[[  1  27  18 -24 -23]
 [  0  12  21 -32 -22]
 [ 10 -20 -11 -21 -32]
 [ 30  23 -21 -14  -5]
 [ 10 -21 -12 -19 -32]
 [  2 -15   3 -37 -23]]
=>
[[  1  27  18 -24 -23]
 [ 30  23 -21 -14  -5]
 [  0  12  21 -32 -22]
 [  2 -15   3 -37 -23]
 [ 10 -20 -11 -21 -32]
 [ 10 -21 -12 -19 -32]]

[[-17   4  -7 -30   6   1 -35]
 [-27 -27 -39 -21  19  24 -10]
 [  8   1 -36 -13 -11  20  -2]]
=>
[[-17   4  -7 -30   6   1 -35]
 [  8   1 -36 -13 -11  20  -2]
 [-27 -27 -39 -21  19  24 -10]]

[[ 34 -22 -23 -16  37  28 -20]
 [ -3   9   5  14 -10   3  11]]
=>
[[ -3   9   5  14 -10   3  11]
 [ 34 -22 -23 -16  37  28 -20]]

[[-37 -19  29  30  25  20  -2]
 [ 25 -35  40 -27  37  18  12]
 [ -7   9  -3  34  34  20  24]
 [-16  19 -33  12  35  -7  -9]
 [  8  28  30  31 -37  27  16]
 [ 28  31  35  29  35  29  27]]
=>
[[ 28  31  35  29  35  29  27]
 [  8  28  30  31 -37  27  16]
 [-16  19 -33  12  35  -7  -9]
 [ -7   9  -3  34  34  20  24]
 [-37 -19  29  30  25  20  -2]
 [ 25 -35  40 -27  37  18  12]]

[[-18   9  -6   4 -14  14  -3 -17]
 [ 15  32 -31   7  -5  25   8 -14]
 [  9 -10   4 -10  19 -21 -20  -9]
 [ -5  -5   0   1   2  -2  -6  -1]
 [-13   7  -5   3 -10  11  -3 -13]
 [ 35  22   0   3   4  -2   1   0]
 [-12  13  -6  13 -24  26  25  11]
 [  1  -1  -2   2   0  -1   0  -2]]
=>
[[ 15  32 -31   7  -5  25   8 -14]
 [ 35  22   0   3   4  -2   1   0]
 [-12  13  -6  13 -24  26  25  11]
 [-18   9  -6   4 -14  14  -3 -17]
 [-13   7  -5   3 -10  11  -3 -13]
 [  1  -1  -2   2   0  -1   0  -2]
 [ -5  -5   0   1   2  -2  -6  -1]
 [  9 -10   4 -10  19 -21 -20  -9]]

[[-23 -22 -27  30 -45 -19  29]
 [-12  -2  21  -9  -1   0 -36]
 [ 26  21  15 -22  41  17  -9]]
=>
[[ 26  21  15 -22  41  17  -9]
 [-12  -2  21  -9  -1   0 -36]
 [-23 -22 -27  30 -45 -19  29]]

[[ 17  -9   4  -8   9 -22  -1   3  -9  -5 -11   7]
 [-34  -7   4 -11  14 -23   6 -48 -15   7  -9  12]
 [-34  -8   4 -11  13 -23   9 -47 -17   7  -9  10]
 [ 23 -11   4 -10   8 -24   1  15 -11  -8 -17   1]
 [ 22 -25   5 -12   8 -26   1  16 -11 -10 -26   0]
 [ 19 -13   4  -8  10 -22  -3   6  -7  -8 -11   8]
 [-32 -28   9 -21   7 -33  27 -36 -31  -8 -32  -5]]
=>
[[-34  -7   4 -11  14 -23   6 -48 -15   7  -9  12]
 [-34  -8   4 -11  13 -23   9 -47 -17   7  -9  10]
 [ 17  -9   4  -8   9 -22  -1   3  -9  -5 -11   7]
 [ 23 -11   4 -10   8 -24   1  15 -11  -8 -17   1]
 [ 19 -13   4  -8  10 -22  -3   6  -7  -8 -11   8]
 [ 22 -25   5 -12   8 -26   1  16 -11 -10 -26   0]
 [-32 -28   9 -21   7 -33  27 -36 -31  -8 -32  -5]]

[[  5   6 -19  40   5   6]
 [ -2  -6   5 -10  -4 -10]
 [  1  -2  -5   8  -1  -6]
 [ -3  -4  14 -30  -3  -4]]
=>
[[  5   6 -19  40   5   6]
 [  1  -2  -5   8  -1  -6]
 [ -3  -4  14 -30  -3  -4]
 [ -2  -6   5 -10  -4 -10]]

[[-15 -21  -3 -27  10 -23   9  45  -4  37]
 [  9  -4  -5  -9  -7   3 -21 -24 -16 -19]]
=>
[[  9  -4  -5  -9  -7   3 -21 -24 -16 -19]
 [-15 -21  -3 -27  10 -23   9  45  -4  37]]
---
[[ 49  47  48  47  47]
 [ 38  39  40  40  40]
 [-37 -40 -37 -38 -42]
 [-20 -31 -22 -24 -36]
 [-36 -37 -36 -36 -37]]
=>
[[ 49  47]
 [ 38  39]
 [-37 -40]]

[[-21  26]
 [  9 -11]
 [-11  13]
 [-30  37]
 [-24  29]]
=>
[[-21  26]
 [  9 -11]
 [-11  13]]

[[-10   0 -11  -1  -6]
 [ 14   1   5 -20   3]
 [ 18   2   2 -36   2]
 [ 24   2  13 -26   8]
 [  9   1   0 -21   1]]
=>
[[-10   0]
 [ 14   1]
 [ 18   2]]

[[ 25  -6 -47]
 [-15  41  37]
 [ 23 -14 -25]
 [ -3  23  38]
 [ 24   8 -28]]
=>
[[ 25  -6]
 [-15  41]
 [ 23 -14]]

[[ 15 -16  27  -5]
 [ 13 -14  43  -4]
 [  8   2  44  -8]
 [ 17 -12  16  -7]
 [  5  -1  23   0]]
=>
[[ 15 -16]
 [ 13 -14]
 [  8   2]]

[[-15   6  -4  15  23]
 [-38   5   4   8  -2]
 [-45  17  31  30   4]
 [ -4  -1  -3 -28  -4]]
=>
[[-15   6]
 [-38   5]
 [-45  17]]

[[  4  13]
 [ 19 -13]
 [-21 -29]
 [-41  22]
 [ 24  28]]
=>
[[  4  13]
 [ 19 -13]
 [-21 -29]]

[[ 27 -24]
 [ 31  41]
 [  2 -24]
 [-19  11]]
=>
[[ 27 -24]
 [ 31  41]
 [  2 -24]]
---
[[ -7 -12  -8   9 -13]
 [ -7 -12  -8   9 -13]
 [ -7  31  -8   6  48]
 [ -7 -12  -8   9 -13]]
=>
[ -7 -12  -8   9]

[[ 14  12]
 [  3 -11]
 [-37  23]
 [  0  -1]
 [  0  -3]]
=>
[ 14 -11]

[[-14   5]
 [  4  -2]
 [-44  -4]]
=>
[-14  -2]

[[ 0  0 37]
 [ 2 40 40]
 [ 0 29 40]
 [ 0 40 40]]
=>
[ 0 40 40]

[[-20 -26  41]
 [  2  -3  -1]
 [-13 -33  26]
 [  1  -1   1]
 [ 17  10   5]]
=>
[-20  -3  26]

[[-21  17  -9]
 [ 20  13   6]
 [-38  33 -11]]
=>
[-21  13 -11]

[[-10 -36]
 [ 16 -34]]
=>
[-10 -34]

[[ 14  -9 -28 -35  21]
 [  2  -1  -1   0   0]
 [ 12  -8   3  28 -17]]
=>
[14 -1  3]
---
[[  1 -15  23]
 [-39  46   4]
 [-13  29  14]]
=>
[[-15  23]
 [ 46   4]]

[[-11  39 -23 -20]
 [ 31 -24  15  29]]
=>
[[ 39 -23]
 [-24  15]]

[[ 18 -15  39   6]
 [ 33 -12 -39 -17]]
=>
[[-15  39]
 [-12 -39]]

[[-31   8  40]
 [-29  25  34]
 [-33  38  33]
 [-31  43  31]]
=>
[[ 8 40]
 [25 34]]

[[ 15   1 -17]
 [-16 -47   2]]
=>
[[  1 -17]
 [-47   2]]

[[ 29  10   3  31 -25]
 [-14 -25  14  34 -13]
 [ 14 -38 -17  13  -2]]
=>
[[ 10   3]
 [-25  14]]

[[-40   4 -20 -16]
 [ 10   4   4  -1]
 [ 47 -12  34  48]
 [  0   1   0   0]]
=>
[[  4 -20]
 [  4   4]]

[[ -1  37 -25  -9]
 [ 27  17  40   0]
 [ 11 -29 -12  30]
 [-22 -27  -2 -33]
 [ -8  30 -26   4]]
=>
[[ 37 -25]
 [ 17  40]]
